Each path is a new rotation, seen through one point. The rows after it are directions, each followed by how far the rotation turns it, in deg/step (0 if it stays put).
Each turn is a multiple of 5 degrees from 10 to 175, or 0.
Each row of a path follows its step; steps can be skipped.
Rotation 1:
step 0: [ 0.64 -1.64  1.06 -2.41 -0.29  2.18 -0.60  2.54 -0.91 -0.06  0.20  0.76
 -0.29  0.02 -0.49  1.99 -1.51  2.11  0.33 -1.34 -1.69  1.80  1.00 -1.53
 -0.85 -1.99  2.11  1.19 -1.33 -2.98 -0.26  0.44  0.19 -2.40 -1.43 -0.40
  1.42 -1.54  1.30 -0.71 -0.72  2.30  1.42  1.79 -0.45  3.95  2.02  0.32
 -1.15]
step 1: [-2.93  0.82  3.28  0.11 -0.45  0.14 -1.14  1.29  0.99  1.07  1.75 -1.34
 -0.67 -0.10 -0.34 -1.07 -0.18  0.73 -0.48  1.49  0.16  2.16  1.51 -4.53
  3.25 -0.16  0.52  2.31 -0.75  0.48 -1.92 -0.51  0.95  2.58  1.47 -0.11
 -1.84  0.49 -0.61  0.71  1.00 -1.42 -0.95 -2.96  0.68  0.67  0.14 -1.80
  0.06]
step 2: [-2.60  0.13 -0.67  0.33 -0.51 -0.66  2.11  0.09 -1.56  2.32  1.13 -1.09
 -0.86  0.15 -0.36  1.67  1.34  0.09 -0.30 -2.70 -1.89  0.89 -1.22  1.96
 -2.71 -1.55  1.16  0.18 -1.07 -0.06  1.10 -0.86  0.50  2.10 -0.81  1.49
 -1.41  0.58 -0.41  2.48 -2.13 -2.41 -1.52  0.84  0.90  1.96  3.81  2.13
 -0.74]
step 3: [-0.81  2.86 -1.72 -0.57  0.28  2.32 -0.06  0.17 -2.27 -0.39  1.15  0.18
 -0.54 -0.26 -0.57 -0.41 -0.21  2.67 -0.52  1.10 -0.21  1.44 -0.93 -2.40
 -0.20 -0.58  1.26 -2.25  0.40  0.48  0.82  2.12 -2.21 -1.00  0.02  1.51
 -2.41  1.62 -2.97  2.81  0.36  1.40  3.06 -1.17 -1.41 -2.49 -0.22 -0.97
  1.89]
step 4: [ 0.60  1.71  0.66 -2.66  2.58  0.58  1.78  2.36  2.24 -0.56  1.36  0.46
 -1.51 -0.77 -0.09  0.82 -3.38  0.45 -2.57  1.09 -1.18  1.25 -0.73  1.30
  0.17 -1.92  1.67  2.26  0.38 -1.18  0.47  0.28  0.69  1.41 -1.51 -1.54
  0.61  1.41  0.01 -2.26 -1.16 -1.42  1.14  3.47 -1.72  0.22  0.35  1.72
 -0.09]
step 5: [-2.83 -0.33  2.02 -2.20 -0.81 -1.45 -2.81  0.91 -4.03  2.26 -0.64 -1.11
 -0.86  1.79 -0.01 -1.20 -1.22  0.68  1.72 -1.10 -1.04  0.61 -0.95 -1.70
  1.20 -0.61 -0.18  1.95 -1.65 -0.14  0.35 -0.87 -1.35  0.10  0.39 -2.61
  0.09  0.26  0.79 -0.73  1.14  0.87  0.17 -0.27 -3.55 -0.50  1.08 -2.80
  1.10]
step 6: [-0.82 -1.05  2.51 -0.07 -1.60  1.49  0.67  0.62  2.57  2.76  2.95 -1.29
 -0.11  0.57  0.48 -0.38  0.43  0.09 -0.61 -2.46 -0.94  2.57 -3.61 -2.06
 -0.14  0.39 -0.22 -0.80  0.24 -1.22 -1.76 -1.58 -0.13  0.21 -0.86  1.91
  1.26  1.32  0.98  1.03 -1.47 -1.03  2.93  0.50  1.93  2.57  0.37  1.12
 -0.75]
step 7: [ 0.36  2.15 -0.87  0.10  0.32 -1.96 -0.48 -0.20 -2.93  0.31  3.08 -1.60
 -0.78 -2.15 -0.43 -0.84  0.04  2.68  2.33  1.89  0.57 -0.99  0.27 -1.33
 -1.08  0.30  0.85  2.59 -1.19 -0.40 -1.28  1.19 -0.22  1.11 -0.85 -1.48
 -0.11  0.51 -2.96  2.58 -0.15 -1.72  1.18 -2.46  1.89 -0.37  2.61  1.36
  1.34]
step 8: [ 0.22  0.34 -0.63 -1.43  1.28  3.25  1.87 -1.44 -0.03 -0.32  1.50  1.78
  0.84  0.81  2.69 -0.72 -1.19  1.29 -1.64 -1.71 -0.12  1.47  0.70 -0.51
 -2.56 -3.12  2.69  1.36  0.49  2.37  2.39 -0.66 -0.02  0.78  0.95  0.18
  0.63  2.11 -1.96  0.31 -1.40  1.34  0.34  0.86 -1.60  2.95  1.61 -0.47
 -0.55]
step 9: [ 1.41 -0.23  2.74 -2.61 -1.35 -0.12  1.64 -0.14 -0.30  1.72 -1.24 -0.73
 -1.84 -0.81 -1.72  0.18 -0.60  2.95 -0.54  0.68  0.76  2.19  1.31 -1.99
  0.73  1.04  1.40  1.29 -1.99 -2.50  1.25  1.44  0.32  1.23 -1.81  0.62
 -3.17  1.51  0.56 -0.74  1.69 -0.34 -0.04  0.25 -2.57 -1.31 -0.28 -1.40
  2.99]
step 10: [-1.90  0.40  1.32 -1.22 -0.29 -0.22  0.34  0.59  0.17  1.49  3.37  1.62
  0.99  3.73  1.59  0.46 -1.99 -0.13 -2.86 -0.08 -2.20  1.57 -2.44  1.65
  0.30  1.09 -2.69  1.18  1.03 -0.87 -1.37  0.24 -0.41  1.45 -0.42 -0.28
 -0.20 -1.05  1.03  1.42 -1.03 -2.55 -0.53 -1.17 -3.04  0.57  2.29  0.23
 -0.55]
step 11: [-0.91  3.06 -1.22 -1.76 -2.63 -1.08  0.63  0.45 -2.01  1.51 -0.98  0.62
 -0.42 -2.64  0.01  1.45  1.35  1.93  3.36  0.01 -2.07  0.80 -2.21 -2.45
 -1.00 -0.23 -1.63 -0.23 -0.45  0.00 -1.14  0.25 -2.12  2.30  0.21 -1.06
  0.12  0.35  0.77  1.59 -1.12  1.19  3.37  1.41  1.01  1.44  0.19 -1.40
  0.90]
Directions:
[ 0.12 -0.77 -0.47 -0.39 -0.54 -0.13 -1.01 -0.08 -0.61  0.35 -0.23  0.60
  0.14 -0.31  0.03 -0.65 -0.35  0.05 -0.13  0.07 -0.27  0.79 -0.44  0.37
  0.45  0.03  0.19  0.17  0.00 -0.26 -0.76  0.08 -0.07  0.45  0.03 -0.38
 -0.21 -0.47  0.12 -0.45 -0.49 -0.08  0.39  0.03  0.54  0.16 -0.72  0.10
 -0.67] | 65
[-0.02  0.35  1.20 -0.29  0.41  0.08  0.64 -0.87  0.24 -0.01  0.19  0.81
 -0.74 -0.09  0.53 -0.05  0.04 -0.68  0.00 -0.46 -0.10 -0.46  0.08 -0.02
  0.30 -0.42  0.13 -0.46  0.01  0.28 -0.14  0.26  0.03  0.12  0.12 -0.22
 -0.32  0.04  0.20  0.31 -0.30 -0.54  0.57  0.44  0.47  0.21 -0.60 -0.11
 -0.64] | 160
[-0.24  0.55 -0.10  0.38 -0.81  0.35  0.40 -0.34 -0.32  0.66 -0.26  0.38
  0.39 -0.05 -0.47 -0.14  0.04  0.53  0.26  0.07  0.34  0.06  0.49 -0.15
  1.14 -0.01 -0.11 -0.54  0.17  0.38 -0.07  0.26  0.00 -0.45 -0.22 -0.87
  0.31  0.63 -0.18 -0.60  0.39 -0.56  0.08 -0.13  0.03 -0.36  0.66  0.02
 -0.39] | 175
[ 0.78  0.45  0.57 -0.28 -0.91 -0.28  0.04  0.25 -0.10 -0.15  0.24  0.27
 -0.56  0.72 -0.73 -0.13 -0.09  0.16 -0.25 -0.05 -0.48 -0.29 -0.07 -0.20
  0.22 -0.65 -0.48  0.11  0.88 -0.31  0.03 -0.31 -0.23 -0.15 -0.13 -0.01
  0.37 -0.90  0.15 -0.49  0.16  0.07 -0.18  0.20 -0.90  0.06 -0.50  0.08
  0.25] | 70
[-0.14  0.00 -0.30  0.66  0.89 -1.28 -0.14 -0.36  0.01 -0.01  0.26  0.05
 -0.41  0.57  0.07  0.09 -0.01  0.44 -0.03  0.05 -0.06 -0.07  0.31  0.46
  0.28  0.03  0.27  0.36  0.74 -0.52  0.37 -0.07  0.43  0.52  0.61 -0.80
  0.03  0.00  0.51 -0.07 -0.57 -0.50  0.09 -0.43 -0.13 -0.22  0.51  0.31
  0.06] | 130
[-0.24 -0.56 -0.13  0.30 -0.32  0.37  0.28  0.26  0.60  0.39  0.78  0.52
  0.37 -0.36 -0.11  0.68  0.43  0.12 -0.44 -0.50 -0.45 -0.14 -0.40  0.22
 -0.29  0.12  0.33  0.92  0.22  0.92  0.17  0.07  0.32 -0.52  0.34 -0.37
 -0.24  0.01  0.52 -0.28  0.31  0.11  0.22  0.18 -0.26 -0.11 -0.28  0.97
 -0.19] | 170
